In the rows, 128 means zero.
Named moves come first, each a turn or a mirror and shown by rows before and after it. Which of them, in which order, take the first row of each pair that follows to the second? Write the first one first, as in the answered first pair.
F:
[147 121 123 130 120 133 112 121  84 125 154 143 132  98 145 126  84 133
 141 121 126 124 140 114 131 133 127 123 161 105 133  97 142 113 138 132
 141  97 135 121 117 142 135 136] |-> [159 132 111 125 115 117 117 116  89 122 155 145 126 110 136 141 104 127
 147 136 120 115 145 106 136 143 152 114 143 105 149 110 151 112 144 136
 142 104 133 118 135 131 133 130]
[140 139 141 120 102 129 117 136 120 120 130 132 120 142 125 113 102 133
 123 126 146 117 127 103 123 124 133 127 110 124 134 124 113 129 131 115
 130 145 125 136 114 122 144 122] |-> [141 138 143 121 103 128 117 134 121 118 133 133 120 140 123 113 103 134
 123 125 144 120 126 102 123 125 131 127 111 122 134 124 114 130 130 115
 130 144 123 134 113 121 143 122]
[141 155 145 125 119 129 148 129 138 134 128 129 131 132 121 143 104 120
 125 128 134 127 116 142 118 119 159 137 116 124 151 123 115 136 124 138
 131 131 122 119 115 114 124 134] |-> [135 146 153 127 120 136 148 132 133 137 129 130 135 125 126 135  91 122
 120 120 135 133 113 149 118 114 145 145 125 126 143 119 106 137 122 133
 130 127 124 124 106 119 126 140]
[127 126 128 117 127 115 131 137 128 119 127 116 122 139 135 122 104 112
 119 121 145 114 129 105 109 119 126 128 110 139 130 123 124 126 130 141
 127 149 137 122 131 123 117 112] |-> [121 124 130 118 129 121 132 138 129 119 126 117 122 136 138 117  97 115
 118 117 146 117 128 107 112 117 120 131 112 141 123 121 123 127 131 139
 126 147 134 122 128 124 117 114]
B:
[115 168 121 141 111  88 138 145 126  96 120 111 136 164 124 103 105 117
 109 133 145 125 146  90  64  99 118 105 105 142 161 127 124 119 139 151
 124 154 135 104 135 119 109 117] |-> [112 151  96 139 127  89 120 136 124  92 121 118 134 160 124 124 147 129
 122 152 113 115 164  80  98 131 107  88 103 142 153 135 161 112 160 142
 126 151 148 117 164 129 106 111]
[130 118 123 129 128 129 118 129 130 118 134 137 120 138 122 158 161 143
 137 130 114 125 108 125 140 139 138 101 133 136 134 149 134 150 135 139
 125 123 134 118 136 119 134 127] |-> [133 131 140 130 116 128 132 135 130 123 134 133 123 142 122 141 130 132
 126 113 137 129  97 133 115 118 149 115 135 136 141 141 106 154 120 149
 122 123 124 109 109 111 133 131]
[ 96 118  73  87 134 139 151 106 135  82 122  92 116 136 152  78  93 144
 132 121 140 130 137  84 111 148 104  88 105 117 143  89 162 134 127 147
 123 157 111 112 146 129 127  76] |-> [ 97 119  77  88 131 138 151 108 134  83 120  93 114 137 153  75  84 143
 131 120 145 132 135  88 107 141 103  92 105 118 146  88 156 139 125 151
 120 156 109 113 140 129 129  74]
L:
[130 104 149 127 110 136 122  90 143 181 132 122 100  69 128 153 148 148
  99  82 150 125 143 154 126 133 113 131 144 109 148 113 129 142 138  97
 155 100  98 120 104 139 138 132] |-> [110  92 140 116 118 118 120  97 140 174 135 108  99  67 146 129 120 147
  94  86 157 128 148 138 120 133  71 123 144 119 131 109 139 137 139  96
 148 117 119 118 110 151 127 121]
[131 153 111 116 115 109 132 144 139 117 127 144 150 143  83 171 192 131
 142 147 115 120 127 136 147 165 148 128 122  92 115 141 121 106 151 112
 105 104 137 111 136 104 109 144] |-> [103 143 109  96 118  76 132 159 138  99 133 114 149 148 110 121 136 131
 131 151 139 128 132 110 120 157  91 120 120 107  92 137 127 100 151 112
  91 141 168 102 136 119  90 129]
[121 123 152 130 154 102 116 152 139 122 112 132 128 133 141 128 118 122
 129 117 154 160 156 124  95 115 162 122 134 129 139 141 119  99 130 133
 111 159 121 100 129 152 126 122] |-> [131 117 144 138 158 119 110 142 138 126 108 149 126 125 126 160 161 130
 137 119 131 154 158 134 124 130 179 123 139 121 141 146 130 101 135 129
 120 138 111 110 136 151 135 129]
[104 112 146 108 125 107 117 136 131  93 107 132 128 144 131  72 120  88
 131  73 150 143 105 142 109 134  95 113 149 151 101 167 147 104 109 151
 152 145  91 118 126 142 165 138] |-> [122 122 152 120 119 130 118 127 133 104 105 156 130 142 105 110 159  87
 137  69 133 140 102 164 126 140 142 118 148 137 118 170 138 110 107 153
 162 116  65 124 125 129 181 152]
C:
[138  86 111 126 154 150 125 117 159 152 143 133 144  83 167 131 184 183
 112 171 110  52 125 125 191 159 130  78 157 111 102 140 172 138 201 125
 113 113 141 171 155 154 182  94] |-> [119  72 128 126 158 163 126 123 153 155 145 122 151  68 184 100 147 186
 103 151 126  64 119 129 178 144  92  95 177 117  80 126 155 141 192 120
 105 113 147 174 128 170 178  98]
[ 93  99 105 127 145 155  99 107 126 112 122 123 132 110 153 113 143 126
 114 115  87 126 146 124 180 152  69 127 156 138  81 116 150 117 133  96
 114 115 148 161 123 165 138 150] |-> [ 88 104 128 127 136 156 110 117 125 116 122 113 136 109 158  90 102 123
 102  95 111 135 136 131 152 129  62 143 161 141  78 103 118 123 120  99
 112 119 142 153  93 163 136 154]
[130 142 102 100 129  60 123 138 140  97 141  97 110 164 147  96  91 113
 130 153 149 128 144  71  91 125 104  98  94 147 132 135 150 113 132 153
 107 176 158 107 153 120 111  95] |-> [132 142  98 100 131  61 122 134 141  95 142  99 110 164 146  99  96 113
 135 160 144 129 147  69  97 128 106  97  92 146 131 138 154 112 133 154
 108 175 160 109 157 121 109  94]
Now pairs of rows:
(two moves a pair)
[131 187 142 151 110 110 128 131 183 118 126 122 139 144 120 145 173 124
 120 114 115 101 113 139  62 149 168 116 126 127 123 150 116 133 121  79
 127 146 141 114 126  97 113  98] |-> [120 169 128 151 127 116 112 125 182 116 126 126 140 135 123 155 199 137
 127 125  92  98 124 135  86 171 144 107 134 129 109 157 140 132 133  69
 128 142 151 125 143 109 108  96]
B, C
[112 100 111 116 136 115 118 129 127 124 124 108 139 125 129 119 118 139
 150 141 121 131 133 105 134 143  89 123 141 149 109 123 129 117 127 113
 112 152 152 128 135 137 124 122] |-> [143 126 135 134 114 140 140 122 133 141 119 130 141 129  97 153 136 127
 148 123 127 129 117 138 135 125 162 146 139 131 142 121  92 128 110 124
 125 122 108 127 107 115 143 139]
B, L
[ 92 125 145 165 124 120 106 102 145  58 122 143 143 118 102 104 167 128
  90 132 112 139 120 120 161 114  64 107 136 113  92  95 122  93 136  85
 128  94 140 134 129 100 117 109] |-> [ 99 130 135 163 123 107 104  99 145  56 120 142 140 120 102 108 177 127
  94 142 106 132 127 112 164 122  70  98 127 119 100 102 134  93 142  87
 129  99 142 133 142  99 114 105]
F, C
[132 129 133 111 112 161  85 144 108 124 114  81  92  99 155 143 180 146
  96 125  96 159 107 151 110 144 107 131 151 123  96 160 154 139 123  96
 161 107 105 153 131 145 134 123] |-> [131 153 131  95  98 120 102 156 113 113 117  57  86 123 168 110 135 129
  90 134 127 159 104 125  65 126 106 124 124 134 105 160 148 136 117 111
 150 143 117 131 134 136 116 105]
F, L
[ 93  78 132 126 157 132 153 137  70 137 123  95 138 119 102 165 147 101
 139 159 108 146 155 129 124 181  20 157  85 142 145 115 143 117 175 114
 119 175 144 139 142 164 120 112] |-> [128 106 167 155 132 172 177 133  76 161 119 122 147 119  66 207 169  87
 133 132 118 150 131 172 119 158 104 187  90 120 182 108  92 132 149 125
 132 132  90 136 104 135 143 135]
B, L
[124 122 161 165 121 146 141 134 121 138 149 127 133 121 142 108 118 124
  94  83 116 147 130 169  98 135 111 132 145 108 123  97  75 126 135 145
 136 126 116  94  91 129 151 155] |-> [135 113 124 163 139 137 122 116 119 135 148 142 125 125 133 154 192 135
 118 123  70 128 153 152 144 179 122 100 131 108 125 116 126 116 161 141
 142 116 123 109 143 131 151 150]
C, B
[150 170 160  98 120  93 126 113 104 113 125 139 117 137 113 156 148 106
  89 163 135 129 118 137 152 135 178 117 107 117 134 132 121 129 127 142
 160 136 112 131 124 104  96 128] |-> [117 130 145  89 145  95 103 117  95 101 126 127 119 120 139 129 140 124
  89 170 122 136 131 124 173 153  99 107 126 126  89 127 152 121 142 124
 151 149 146 146 135 135  87 121]
L, C
[156 152 102 125  99 162 137  82 171 141 124 161 100 146 123 176 153 111
 139 111 122 109 143 151 155 147 189 136 106 101 164 146  91 127 144 134
 160  96 134 141 113 133 125 142] |-> [153 140  95 123 110 164 129  78 168 139 124 164 100 141 124 181 166 119
 146 116 111 108 149 148 168 156 179 129 109 100 157 148 103 126 149 127
 160  94 140 147 122 140 123 142]
B, C
[119  88 135 126 109 131 134 146 144 124 143 102 103 117 163  96 108 110
 111 120 134 159 127 159 114 117  56  95 111 120 116 118 141 144 103  95
 139 156 148 143 118 143 108 156] |-> [154 109 145 148  97 161 145 129 152 143 140 136 107 118 129 157 165 107
 118 116 116 151 116 187 135 124 133 105 109 101 148 121 123 151  96 104
 155 115 105 150 113 119 130 174]
C, L
[139  93 205 199  91 137 118 157 176 110 157 116 165 143 109 104  38 118
 103  81 197 158 109 103  50 132 103 151 122 136 130 146  75 114 145 151
 124 147 123 131  99 106 131 153] |-> [110  47 172 187 126 136  81 153 168  99 158 111 165 125 133  94  64 142
 115 102 162 158 135  82  94 171  28 130 142 144  85 148 130 103 172 127
 120 153 164 151 132 139 122 145]
L, L
[182 115 127 137 123 112 147 134  99 126 128 134  97 152  99  94 167 160
 100 101 129 177 149 135  93  93 173 105 129 103 186 103 156  91 130 132
 110 133 154  79 102  99 100  97] |-> [173  96 110 136 140 120 129 130  95 121 128 136  95 142 104  99 194 172
 111 113 105 174 164 131 122 117 147  94 135 105 169 109 185  85 145 122
 113 129 171  92 119 115 100  94]
B, C
[158 128 137 127 125 149 105 122 151 109 129 148 125 112  83 106 153 145
  99 142 103 100 140 119 135 135 145 134 110 157 151 100 135 122 111 131
 123 119 112 133 102  94 135 111] |-> [149 114 134 125 134 154  98 123 148 105 130 151 127 104  89  99 155 152
 101 143  96 102 142 119 146 141 126 136 119 157 137 100 147 120 117 125
 122 119 120 139 103 104 135 111]
C, C
[136 120 106 136 121 122 115 125 136 112 114 142 113 137 130 140 152 138
 166 135 117 132 141 109 112 129 131 137 141 125 110 138 152 126 131 150
 115 138 137 122 120 128 125 159] |-> [142 134 117 139 111 120 127 130 138 115 113 142 114 143 124 136 141 129
 159 127 130 132 134 112  97 115 146 142 134 126 117 136 135 132 123 157
 114 140 127 114 109 117 127 160]
B, C
[142 157 135  98 117  84 139 134 124 119 122 121 127 157 116 107 116 120
 125 132 137 130 122 113 100 118 154 105 100 154 148 140 125 138 152 144
 138 146 130  99 128 104 113 108] |-> [138 118 117 109 143 118 112 117 118 126 123 145 131 130 109 138 179 145
 142 141  86 130 138 123 161 153 132 103 128 145 123 145 164 136 171 121
 146 120 137 129 147 124 126 115]
L, C
[159 104 125 128 111  98 122 152 154 130  97 113 123 116 101  96 132 132
 136 151 131 126 113 128 147 115 177 131  99  72 148 110 132 173 125 123
 127 161 153 142 122 126 119 168] |-> [150  84 131 135 120 120 112 150 152 133  97 119 128  99 105  96 135 138
 137 142 124 130 114 141 163 117 158 142 121  66 130 103 135 174 121 111
 129 150 155 154 115 139 126 174]
F, L
[124  96 111 132 137 176 105  99 124 138 130 151 125 107 113 160 169 154
 130 120  95 151 131 149 184 152 107 133 169 121 102 125 154 124 153 114
 128  90 128 163 111 150 121 138] |-> [147 163  96  99 100  77 141 112 138 115 133 110 100 170 112 126 108 114
 122 151 150 136 130  95 101 131 157 101  91 145 152 143 148 114 146 154
 115 158 136 107 137 111  96 101]
L, F
[144 122  71 100 138 100 138 119 128 131 107 148 145 141 119 141 175 137
 131 182  96 116 152  82 132 184 130  67 109 143 122 160 167 109 145 115
 129 137 129  97 172 147 108  95] |-> [165 169 108 107 104  96 176 132 138 139 108 137 144 162 109 127 118 112
 111 154 148 120 121  95  72 136 185  92  92 140 157 151 102 116 112 141
 126 144  96  67 126 115 110  97]
B, C
[113  88 172 151 111 161 111 142 151 156 120 120 128 116 116 117 124 121
 182 112 150 128  60 166 123 146 115 156 119  86  88 130  47 153  58 124
 152  71  74 160  83 156 114 143] |-> [ 94  66 157 143 129 160  96 143 144 149 120 115 127 106 134 103 126 135
 185 118 134 128  73 155 138 159  69 149 134  92  62 131  74 147  70 111
 146  82  96 170  97 175 105 135]
L, B
[135 146 112 125 124 104 119 123 103  97 120 141 131 110 137 135 129 123
 139 143 117 128 149 129 123 134 131 110 113 147 131 127 136 131 142 116
 139 139 133 135 153 122 120 106] |-> [142 146 120 134 125 122 119 120 106 106 119 151 135 102 128 154 144 124
 141 135 108 129 143 142 134 133 148 119 121 136 137 126 125 135 136 117
 147 119 120 141 147 118 129 113]
B, L
[161 106  96 160 165 172 124 148 152 140 171  96 115 136 110 160 152 154
 125 155 177  94 181  88 125 154 104  82 131 153 102 110 155 133 163 146
 110 141 166 130 179 132 150 156] |-> [150 115 134 161 148 177 141 163 151 146 172  81 123 134 120 126  87 143
 104 123 216 110 159 102  83 116  97 109 144 154 101  91 110 141 137 153
 105 147 155 119 130 130 150 163]
C, B
[144  86  79  84 144  94 111 129 126 119 125 109 115 100 159 101 140 183
 138 157 106 134 158 112 128 148  55 142 172 111  92 145 164 169 153 130
 128 167 137 138 151 172 157 100] |-> [183 153  84  79 105  52 149 133 138 117 122  98 104 147 135 110 120 146
 135 162 146 124 146 103  76 121 146 136 115 114 153 156 132 174 140 167
 130 187 105 101 151 125 153  88]
B, F
